(in the rows, 128 means zero)
Rotation paths and how fast each direction turns (degrees a step)
Each turn is a multiple of 5 degrees from 10 to 175, or 0.
Each row of a path follows its step; steps can be skipped.
Rotation 1:
step 0: [137 121 136 123 118 132 126 136 122 119 139 132 118 128 125 137 129 123
 134 133 124 128 140 129 132 137 115 126 143 131 138 132 125 130 130 138
 133 140 131 137 128 130 140 134 138 133 120 114 121 129 138 148 131]
step 1: [108 134 127 134 137 140 124 138 133 123 127 143 125 130 116 127 125 116
 111 138 124 125 130 131 124 118 129 129 122 133 114 127 122 122 131 122
 137 129 131 120 130 133 116 117 129 125 138 133 122 132 126 113 131]
step 2: [127 132 124 120 138 113 112 122 116 132 133 124 127 119 137 127 121 127
 136 113 123 136 137 130 136 128 135 127 111 119 131 123 132 116 133 138
 117 133 126 131 136 125 131 136 122 125 133 124 136 129 115 138 120]
step 3: [132 119 125 123 123 112 130 119 143 119 123 125 131 133 135 127 130 124
 132 141 132 121 125 129 132 126 121 131 134 118 137 128 127 136 123 124
 148 113 139 117 127 121 129 126 127 113 125 143 127 125 139 131 139]
step 5: [136 124 138 128 125 131 134 131 117 139 122 122 132 126 121 128 134 122
 126 124 125 125 136 136 147 125 135 110 122 128 126 129 129 119 117 130
 135 140 117 129 121 125 127 124 128 135 121 130 140 120 148 118 139]
step 6: [121 125 132 137 135 120 128 127 129 124 135 132 126 133 122 136 139 137
 125 133 124 134 124 134 123 130 124 134 120 131 134 130 117 136 128 130
 128 136 152 132 140 139 125 138 124 132 130 111 105 127 131 137 127]
step 7: [111 134 124 125 126 128 113 133 134 121 117 133 119 116 120 134 114 117
 117 128 137 138 132 130 129 119 122 133 131 123 126 132 130 125 136 128
 126 120 110 136 123 123 125 110 129 122 117 131 131 128 128 136 123]
step 9: [124 122 127 131 146 131 126 118 135 146 119 119 148 123 127 135 129 118
 136 135 129 120 124 132 117 138 121 131 127 125 127 141 121 132 133 123
 139 124 131 129 135 118 137 135 128 118 133 129 140 128 125 129 138]
step 10: [136 117 130 120 127 128 135 138 128 123 138 123 135 122 141 110 129 132
 131 127 135 132 126 136 137 108 125 120 133 136 127 127 144 124 134 124
 132 131 126 140 117 133 128 131 135 134 127 130 112 135 131 137 120]
step 11: [116 131 136 129 123 125 125 130 125 132 133 123 130 126 120 137 136 131
 125 119 117 129 125 122 125 127 144 136 119 131 121 122 112 145 112 135
 133 126 127 123 116 133 117 119 132 132 125 128 136 133 145 118 136]
step 12: [127 122 125 143 122 117 116 129 123 123 115 134 132 129 122 137 128 139
 131 137 143 130 130 126 135 128 123 120 131 139 131 123 124 119 140 134
 113 139 133 137 143 124 127 137 119 130 123 117 132 120 126 134 128]
Directions:
[129 125 129 128 129 129 128 128 128 127 130 126 131 123 134 126 125 128
 129 129 126 127 127 128 124 125 132 130 129 128 130 129 128 126 131 130
 128 129 131 125 128 127 124 130 127 127 128 134 132 130 132 128 127]  55
[126 125 126 135 131 127 128 128 131 132 129 134 128 129 128 129 132 132
 127 127 129 127 128 127 124 130 130 130 128 129 126 128 123 127 126 128
 131 128 128 129 127 128 127 125 127 126 130 130 128 129 126 130 127]  140
[128 127 125 130 130 129 129 128 124 124 130 128 128 130 129 124 131 128
 130 128 129 125 127 129 129 129 127 128 125 131 130 124 127 125 129 130
 124 126 129 127 126 129 130 132 128 129 124 124 126 131 126 133 124]  175
[127 124 126 130 128 123 127 125 124 127 127 128 131 126 127 127 123 130
 123 129 125 131 129 125 130 127 128 131 125 127 130 126 129 131 126 130
 127 126 131 129 126 128 125 126 130 130 126 129 126 126 124 128 129]  80
[132 130 125 124 128 128 128 126 128 131 128 124 128 130 128 129 128 129
 125 126 132 126 132 127 128 126 129 127 125 129 126 130 124 128 124 129
 125 133 133 127 131 124 129 127 126 127 126 128 129 131 127 130 132]  115
Rotation 2:
step 0: [125 134 111 130 124 115 129 138 120 145 124 138 122 139 119 123 139 125
 132 137 124 136 124 120 127 134 117 123 130 120 128 134 132 110 131 137
 109 129 130 127 124 136 138 140 144 120 133 105 125 131 118 130 134]
step 2: [140 117 132 118 122 142 131 127 122 111 119 141 123 119 136 123 122 127
 128 132 146 131 119 137 123 127 138 129 125 139 118 115 142 113 120 131
 129 116 130 133 122 128 114 138 117 122 123 116 139 131 137 132 141]
step 3: [121 129 121 112 132 121 120 132 113 124 130 139 129 111 135 135 119 129
 133 121 122 150 127 144 125 115 128 121 143 123 116 110 129 137 127 120
 123 123 123 126 128 127 125 142 138 119 135 136 133 134 114 132 130]
step 5: [117 138 135 124 121 124 138 140 124 127 142 134 115 136 121 127 126 106
 118 127 134 113 130 137 137 119 123 112 134 133 149 121 128 114 129 120
 132 128 131 135 130 133 117 117 133 116 127 119 122 122 142 130 126]
step 6: [117 134 113 119 125 126 135 118 131 134 118 128 134 136 133 112 120 105
 129 129 140 112 124 139 129 129 119 122 123 107 122 135 112 131 129 123
 129 128 124 128 125 120 131 129 148 127 145 133 126 122 133 138 135]
step 7: [134 115 117 137 131 144 127 119 127 119 133 125 121 129 138 118 130 129
 129 127 140 115 130 117 145 118 120 136 128 133 118 127 115 137 112 126
 138 125 145 127 123 124 124 133 131 143 134 130 120 109 123 115 139]
step 8: [132 121 114 129 148 123 127 130 114 137 120 129 120 127 120 135 134 131
 118 110 143 137 133 122 133 122 136 139 128 122 133 122 121 113 126 116
 133 114 137 123 109 140 119 119 117 126 123 128 130 129 123 132 143]
step 9: [131 139 122 138 141 122 106 138 134 136 119 121 127 116 132 124 118 117
 116 116 121 131 126 114 120 119 127 130 147 113 128 141 139 135 128 128
 129 121 119 135 125 139 143 128 130 130 133 118 133 131 112 134 131]
step 10: [137 129 147 131 123 122 115 124 125 122 126 119 136 128 135 137 109 123
 134 131 145 115 128 117 133 124 130 143 143 131 139 140 123 130 121 133
 124 119 125 134 135 116 127 125 125 125 108 112 130 130 131 122 113]
step 11: [133 128 136 130 124 105 125 120 126 122 104 129 121 141 129 126 122 128
 125 138 133 137 120 138 131 133 145 132 130 129 139 122 128 127 136 121
 126 119 123 135 134 129 105 138 132 114 141 120 110 125 136 121 128]
step 12: [131 125 126 130 125 121 133 110 131 145 117 129 125 137 110 124 126 123
 139 137 128 145 128 131 135 119 125 118 140 128 115 125 121 131 126 141
 124 126 122 116 139 134 140 148 140 132 132 131 117 119 111 121 122]
Directions:
[126 130 130 126 123 127 125 132 128 125 126 126 129 125 126 128 126 133
 125 124 126 130 131 129 125 124 127 128 128 128 131 131 127 127 126 129
 127 127 129 127 126 126 126 124 130 130 129 124 127 127 127 130 125]  65
[128 132 126 126 130 125 125 128 122 127 128 128 129 131 130 128 132 131
 130 127 125 127 128 128 129 129 128 127 126 128 130 126 123 126 129 125
 122 125 127 132 128 129 124 128 129 125 127 129 129 130 129 133 129]  135
[129 128 130 127 128 130 127 129 129 130 125 127 127 123 129 132 129 127
 128 126 126 131 126 126 128 129 127 129 127 126 126 129 130 131 127 124
 132 127 127 134 127 128 123 130 129 126 122 126 133 128 126 128 127]  55
[125 128 131 130 132 125 131 126 127 131 126 129 131 124 128 129 127 129
 128 129 134 129 132 129 126 128 128 129 127 125 129 128 125 130 131 125
 128 132 127 124 127 124 127 128 128 128 127 129 130 132 131 129 128]  155
[124 126 130 124 125 131 130 127 127 127 127 129 126 128 133 129 131 126
 131 128 126 129 130 131 126 128 125 127 126 129 126 123 133 129 128 127
 123 131 131 125 128 128 131 129 128 127 127 123 128 132 128 129 128]  25
Rotation 3:
step 0: [143 128 124 131 115 124 127 120 134 127 117 118 135 134 131 128 121 128
 130 129 133 143 136 125 141 128 129 129 118 130 137 129 129 130 125 126
 118 114 145 127 117 134 129 127 112 115 123 142 120 135 135 122 126]
step 1: [134 127 133 127 139 125 133 121 127 139 132 127 116 120 120 115 138 114
 121 130 128 118 146 134 127 127 120 122 134 118 138 118 129 137 140 123
 116 134 129 130 126 125 123 120 129 129 122 140 138 134 136 139 130]
step 2: [119 118 134 126 119 132 114 129 130 122 135 123 126 124 117 121 127 134
 136 127 122 135 114 150 131 153 120 136 126 125 132 135 130 129 129 129
 108 129 124 130 121 123 125 131 137 128 136 126 129 128 125 126 127]
step 4: [119 127 114 127 130 119 119 126 135 125 124 132 129 124 119 121 127 139
 128 132 125 145 132 124 129 112 129 132 119 131 114 129 133 146 124 129
 128 119 139 134 130 117 131 121 133 119 118 128 136 134 146 129 140]
step 5: [126 129 125 138 131 121 136 132 140 122 120 124 136 128 122 121 128 125
 129 135 143 120 137 134 126 125 125 124 130 131 133 123 115 131 117 132
 115 134 129 143 133 136 103 137 134 126 131 142 122 134 131 126 118]
step 6: [129 123 144 112 123 130 125 120 127 114 134 115 132 120 121 127 141 123
 112 115 106 127 129 139 130 123 117 133 130 121 122 128 118 136 133 129
 133 133 131 128 127 138 121 130 130 123 122 125 129 127 121 126 123]
step 7: [127 124 133 128 132 115 128 140 129 118 139 146 131 137 120 125 134 117
 141 115 134 133 123 134 120 134 130 134 127 124 127 124 114 123 131 121
 136 117 122 126 124 124 135 141 132 122 141 125 136 118 140 125 135]
step 8: [125 128 128 131 123 120 131 128 130 124 119 125 135 127 120 111 119 139
 135 125 134 132 136 127 144 113 133 131 124 125 128 141 134 118 134 135
 139 119 136 137 118 138 137 130 117 116 131 133 125 131 115 134 134]
step 9: [137 130 119 131 141 124 133 129 130 131 136 122 128 121 122 119 137 123
 123 133 128 126 131 133 117 118 132 126 135 130 134 125 136 145 138 131
 130 121 137 128 120 134 127 125 127 132 132 128 111 135 151 141 112]
step 11: [128 116 131 131 133 134 131 130 129 129 146 109 116 133 138 119 133 109
 137 116 127 129 132 124 128 131 128 130 121 111 136 140 129 130 127 125
 136 121 127 129 130 136 124 133 131 131 138 125 139 134 122 119 138]
step 12: [122 128 117 137 130 132 120 126 123 120 134 128 137 136 131 126 126 139
 136 132 126 143 131 127 136 125 119 126 128 124 123 116 128 133 147 136
 118 118 135 126 120 126 147 128 125 114 132 131 138 129 137 113 131]
Directions:
[127 127 128 125 125 130 126 129 128 126 130 128 125 125 128 127 127 127
 125 127 127 126 127 130 129 133 124 127 130 128 130 129 125 127 127 128
 128 130 123 132 128 132 128 126 129 132 126 125 127 124 131 130 122]  90
[129 127 129 129 129 130 129 128 129 127 127 128 125 130 126 129 131 133
 126 133 127 128 129 124 128 127 126 126 124 125 123 129 126 126 127 131
 128 125 129 128 129 129 125 128 133 131 131 128 131 126 129 123 125]  45
[128 125 130 127 130 129 129 130 130 129 129 126 130 129 126 128 129 126
 124 129 126 126 127 127 127 134 130 128 127 129 130 131 128 129 130 128
 128 128 129 129 131 124 129 131 127 123 131 122 132 124 125 126 128]  85
[127 125 127 129 131 125 132 127 131 129 131 131 127 131 130 127 128 127
 129 126 129 124 130 124 126 130 127 126 127 130 129 125 130 130 131 126
 129 132 126 129 126 130 125 128 131 130 130 129 124 125 129 127 131]  175
[126 128 129 125 124 133 130 125 130 127 130 132 127 127 130 129 125 129
 129 130 129 127 128 128 124 126 134 129 127 129 128 127 131 126 129 130
 128 133 126 123 130 127 126 127 123 129 127 127 130 127 129 125 126]  0
Rotation 4:
step 0: [138 132 120 137 130 141 138 125 127 147 126 122 118 135 141 124 120 135
 135 117 125 146 122 123 128 139 125 120 119 143 143 128 124 118 137 122
 127 140 134 135 128 122 122 121 113 129 124 128 114 128 135 124 140]
step 1: [140 128 127 137 129 125 115 122 136 122 112 121 115 132 128 130 130 128
 130 125 106 139 130 128 122 133 128 130 133 133 133 154 117 136 134 137
 121 144 112 116 132 132 129 134 127 123 120 118 127 127 137 126 128]
step 2: [146 123 126 122 126 144 122 113 125 123 135 122 131 120 121 120 139 133
 120 139 124 130 133 116 128 141 142 124 129 138 135 133 122 141 130 107
 128 120 116 125 122 126 129 125 130 122 122 126 119 129 119 106 130]
step 3: [139 126 125 132 130 140 126 129 133 125 115 135 124 126 116 124 131 118
 127 135 129 145 140 125 133 133 129 123 134 138 103 119 145 123 127 116
 126 129 121 125 129 132 127 135 111 143 120 111 123 126 127 133 138]
step 4: [122 119 137 124 136 140 136 108 139 142 126 138 127 145 128 136 133 120
 122 130 121 125 116 121 127 126 131 139 124 145 124 145 139 117 129 118
 122 133 129 122 126 141 136 121 114 126 125 126 124 129 125 126 116]
step 6: [142 134 127 128 149 136 125 119 132 128 123 138 133 132 125 122 134 145
 124 132 124 140 139 135 130 129 138 138 114 126 138 141 117 123 131 134
 125 118 130 145 138 129 129 132 111 122 126 123 117 121 137 137 134]
step 7: [135 125 119 131 129 140 133 121 125 123 129 139 122 125 124 130 156 130
 128 129 112 129 112 122 124 146 113 124 127 136 131 126 128 136 143 125
 126 131 118 135 118 125 123 142 127 124 130 117 127 122 145 136 126]
step 8: [139 116 130 140 141 142 124 134 116 122 141 122 131 125 118 117 132 126
 129 138 116 126 128 122 124 135 127 130 127 131 124 131 119 113 123 120
 128 141 108 122 138 128 134 115 116 141 133 123 119 135 135 129 116]
step 9: [129 134 119 141 125 143 125 117 128 129 123 129 116 132 132 120 136 112
 128 138 110 121 132 124 133 113 123 129 127 139 131 121 122 113 133 124
 136 122 128 120 128 127 142 134 109 124 124 124 124 134 116 122 146]
step 11: [131 124 126 131 139 128 136 115 124 133 122 127 112 123 124 134 122 131
 139 135 124 134 113 117 134 127 158 136 124 141 125 126 123 130 143 126
 133 119 121 138 122 123 128 117 127 136 119 127 118 132 143 129 134]
step 12: [132 146 124 126 131 132 130 130 120 135 119 125 127 128 138 127 122 141
 123 142 117 130 136 116 121 137 131 122 133 137 120 146 130 120 145 124
 134 150 127 131 125 129 123 138 119 129 129 122 110 120 133 139 133]
Directions:
[128 127 130 127 127 126 129 129 127 129 131 125 129 128 129 127 133 129
 125 128 126 130 130 129 126 132 131 125 131 127 129 130 124 134 128 132
 130 129 125 129 125 129 125 127 125 128 127 130 127 126 129 132 131]  65
[127 123 127 129 127 127 130 127 132 129 128 127 129 133 129 130 133 130
 131 126 129 128 126 127 126 127 124 130 129 129 127 130 129 130 130 127
 125 128 130 125 132 126 128 128 129 129 123 129 132 128 133 129 128]  115
[127 131 130 128 127 126 126 128 129 125 127 128 126 130 129 131 126 131
 127 126 129 126 129 127 125 132 126 131 128 129 124 126 125 126 127 123
 130 126 125 130 125 126 131 127 122 125 127 127 131 128 132 126 128]  0
[131 129 127 129 125 131 125 129 130 128 131 127 127 126 128 130 133 123
 127 124 129 125 128 127 131 126 127 129 131 125 127 127 126 128 125 127
 127 128 123 126 129 127 128 125 128 129 124 124 126 128 124 125 129]  55
[128 132 130 130 127 130 130 131 124 128 126 128 128 130 129 128 130 129
 125 129 133 128 127 127 126 126 132 127 130 128 132 130 126 124 130 131
 128 129 125 122 129 127 130 132 126 127 127 129 131 130 128 126 125]  95
